Look-ups in named tables: a row name and a column name give one cell, copied from the table.

Gol =
         Loveluf  Kef  Deza
Buzefaf       90   87    25
Kugezug       61   61    54
Nuzig         65   65    49
Dofovum       61   60    54

What is the Loveluf of Kugezug in Gol? 61
What is the Kef of Kugezug in Gol? 61
What is the Deza of Kugezug in Gol? 54
What is the Kef of Dofovum in Gol? 60
What is the Kef of Buzefaf in Gol? 87
What is the Loveluf of Dofovum in Gol? 61

Ratol:
|  | Bos | Narud | Firav | Dol | Talina |
|---|---|---|---|---|---|
| Rofipob | 157 | 128 | 166 | 109 | 138 |
| Fen | 125 | 189 | 121 | 89 | 66 |
| Reg | 144 | 107 | 91 | 189 | 78 |
| Zuv | 79 | 167 | 88 | 118 | 130 |
| Naduno | 126 | 115 | 139 | 191 | 91 |
| Noza | 136 | 166 | 189 | 129 | 145 |
| Bamusi | 167 | 140 | 99 | 129 | 54 |
| Kabom | 178 | 184 | 176 | 202 | 152 |
| Temob | 171 | 117 | 88 | 87 | 156 |

Zuv, Firav: 88
Zuv, Dol: 118
Naduno, Firav: 139
Bamusi, Narud: 140
Reg, Dol: 189
Rofipob, Narud: 128
Naduno, Talina: 91
Noza, Bos: 136
Noza, Narud: 166
Temob, Firav: 88
Temob, Bos: 171
Temob, Dol: 87
Bamusi, Firav: 99
Temob, Talina: 156
Temob, Narud: 117
Fen, Talina: 66
Kabom, Firav: 176

Zakinuz
columns: Vogak, Kas, Lof, Zug, Soge, Baf, Muk
Tudilep: [0.85, 0.41, 0.41, 0.41, 0.85, 0.17, 0.51]
Mulevo: [0.13, 0.55, 0.55, 0.55, 0.13, 0.79, 0.46]
Baded: [0.13, 0.55, 0.55, 0.55, 0.13, 0.78, 0.46]

Lof of Tudilep: 0.41
Zug of Baded: 0.55
Kas of Tudilep: 0.41
Kas of Baded: 0.55
Baf of Baded: 0.78
Baf of Mulevo: 0.79
Baf of Tudilep: 0.17
Muk of Baded: 0.46
Vogak of Tudilep: 0.85
Vogak of Mulevo: 0.13
Kas of Mulevo: 0.55
Lof of Mulevo: 0.55
Zug of Tudilep: 0.41
Lof of Baded: 0.55
Soge of Mulevo: 0.13
Muk of Mulevo: 0.46
Soge of Baded: 0.13
Muk of Tudilep: 0.51
Zug of Mulevo: 0.55
Soge of Tudilep: 0.85
Row with the largest Soge: Tudilep

Bagasa
|  | Kobunu | Kased | Rekuro | Vemazo | Zava | Zas |
|---|---|---|---|---|---|---|
| Duda | 374 | 90 | 380 | 286 | 136 | 309 |
| Suge | 557 | 389 | 452 | 362 | 526 | 185 |
| Regez | 983 | 527 | 733 | 668 | 522 | 23 |
| Bez | 436 | 606 | 548 | 522 | 526 | 305 |
| Pekunek | 748 | 208 | 81 | 229 | 509 | 23 |
| Ful | 983 | 540 | 742 | 668 | 476 | 105 |
| Bag | 87 | 287 | 342 | 229 | 201 | 513 |
| Dubeb | 976 | 90 | 742 | 531 | 136 | 120 |
| Lub | 87 | 606 | 81 | 447 | 486 | 513 |

Suge, Kobunu: 557
Bez, Kobunu: 436
Pekunek, Kased: 208
Duda, Kobunu: 374
Lub, Rekuro: 81
Dubeb, Zas: 120

Bif
|  | Sebozin | Lir | Pezetam | Vemima | Rimisud | Pom | Dok |
|---|---|---|---|---|---|---|---|
| Kevi | 71 | 45 | 47 | 56 | 12 | 47 | 20 |
| Tiz | 56 | 69 | 87 | 56 | 56 | 34 | 67 |
| Luros | 56 | 39 | 56 | 48 | 47 | 43 | 44 |
| Mubibo | 39 | 68 | 80 | 75 | 41 | 65 | 37 |
| Mif | 53 | 70 | 64 | 61 | 52 | 64 | 51 |
| Bitime | 48 | 62 | 85 | 77 | 44 | 56 | 49 |
| Kuzul | 79 | 49 | 52 | 42 | 56 | 49 | 57 |
| Ketif | 63 | 50 | 38 | 57 | 26 | 54 | 35 |
| Medenun | 54 | 75 | 56 | 55 | 54 | 56 | 56 |

Sebozin of Luros: 56
Pom of Bitime: 56
Pezetam of Kevi: 47
Dok of Luros: 44
Pom of Kevi: 47
Lir of Medenun: 75
Vemima of Kuzul: 42
Vemima of Medenun: 55
Sebozin of Kuzul: 79
Pom of Tiz: 34
Row with the largest Lir: Medenun

Dosag.tsv
	Zazokap	Gal	Tobirak	Kazusu	Fudu	Lop	Sogabo	Vepas	Det	Dukaso
Rad	535	637	811	674	825	661	367	514	347	457
Kekin	532	376	262	606	473	422	949	660	604	757
Sidi	579	478	694	627	836	604	394	798	484	652
Kolu	598	624	595	715	827	611	472	604	287	760
Gib	642	573	304	557	370	546	924	629	280	575
Turiri	648	955	498	643	393	649	994	776	362	678
Zut	527	806	679	587	588	708	746	501	565	671
Sor	489	793	829	551	401	782	831	540	240	517

Sidi, Det: 484
Kolu, Lop: 611
Zut, Vepas: 501
Kolu, Gal: 624
Turiri, Vepas: 776
Kekin, Tobirak: 262
Zut, Tobirak: 679
Rad, Tobirak: 811
Sidi, Gal: 478
Sidi, Lop: 604
Kekin, Lop: 422
Kolu, Vepas: 604
Rad, Kazusu: 674
Gib, Kazusu: 557
Sor, Sogabo: 831
Gib, Sogabo: 924
Sor, Zazokap: 489
Rad, Dukaso: 457
Zut, Sogabo: 746
Turiri, Sogabo: 994
Which row has the largest Zazokap? Turiri

Fiso:
cols = Kot, Favamur, Bom, Gupes, Pekozud, Ruk, Fuve
Fibat: [64.686, 68.634, 71.478, 58.591, 63.534, 61.785, 39.215]
Sebomup: [46.437, 68.136, 59.751, 70.740, 65.711, 70.078, 55.132]
Bezek: [83.720, 68.229, 60.655, 69.186, 64.782, 70.309, 54.832]
Rifas: [35.708, 69.841, 62.398, 67.870, 66.646, 65.161, 48.392]
Riv: [12.373, 69.288, 60.252, 68.783, 64.855, 69.698, 54.484]
Gomid: [54.210, 69.163, 71.926, 57.802, 63.533, 60.944, 38.079]
Zovap: [58.311, 70.540, 62.078, 68.279, 67.521, 63.811, 47.191]
Salava: [58.965, 69.744, 65.987, 59.678, 59.833, 70.226, 51.574]

Gupes of Zovap is 68.279
Bom of Bezek is 60.655
Kot of Salava is 58.965
Bom of Gomid is 71.926
Gupes of Rifas is 67.870
Gupes of Gomid is 57.802
Favamur of Bezek is 68.229
Pekozud of Gomid is 63.533
Gupes of Riv is 68.783
Fuve of Fibat is 39.215
Ruk of Salava is 70.226
Gupes of Sebomup is 70.740

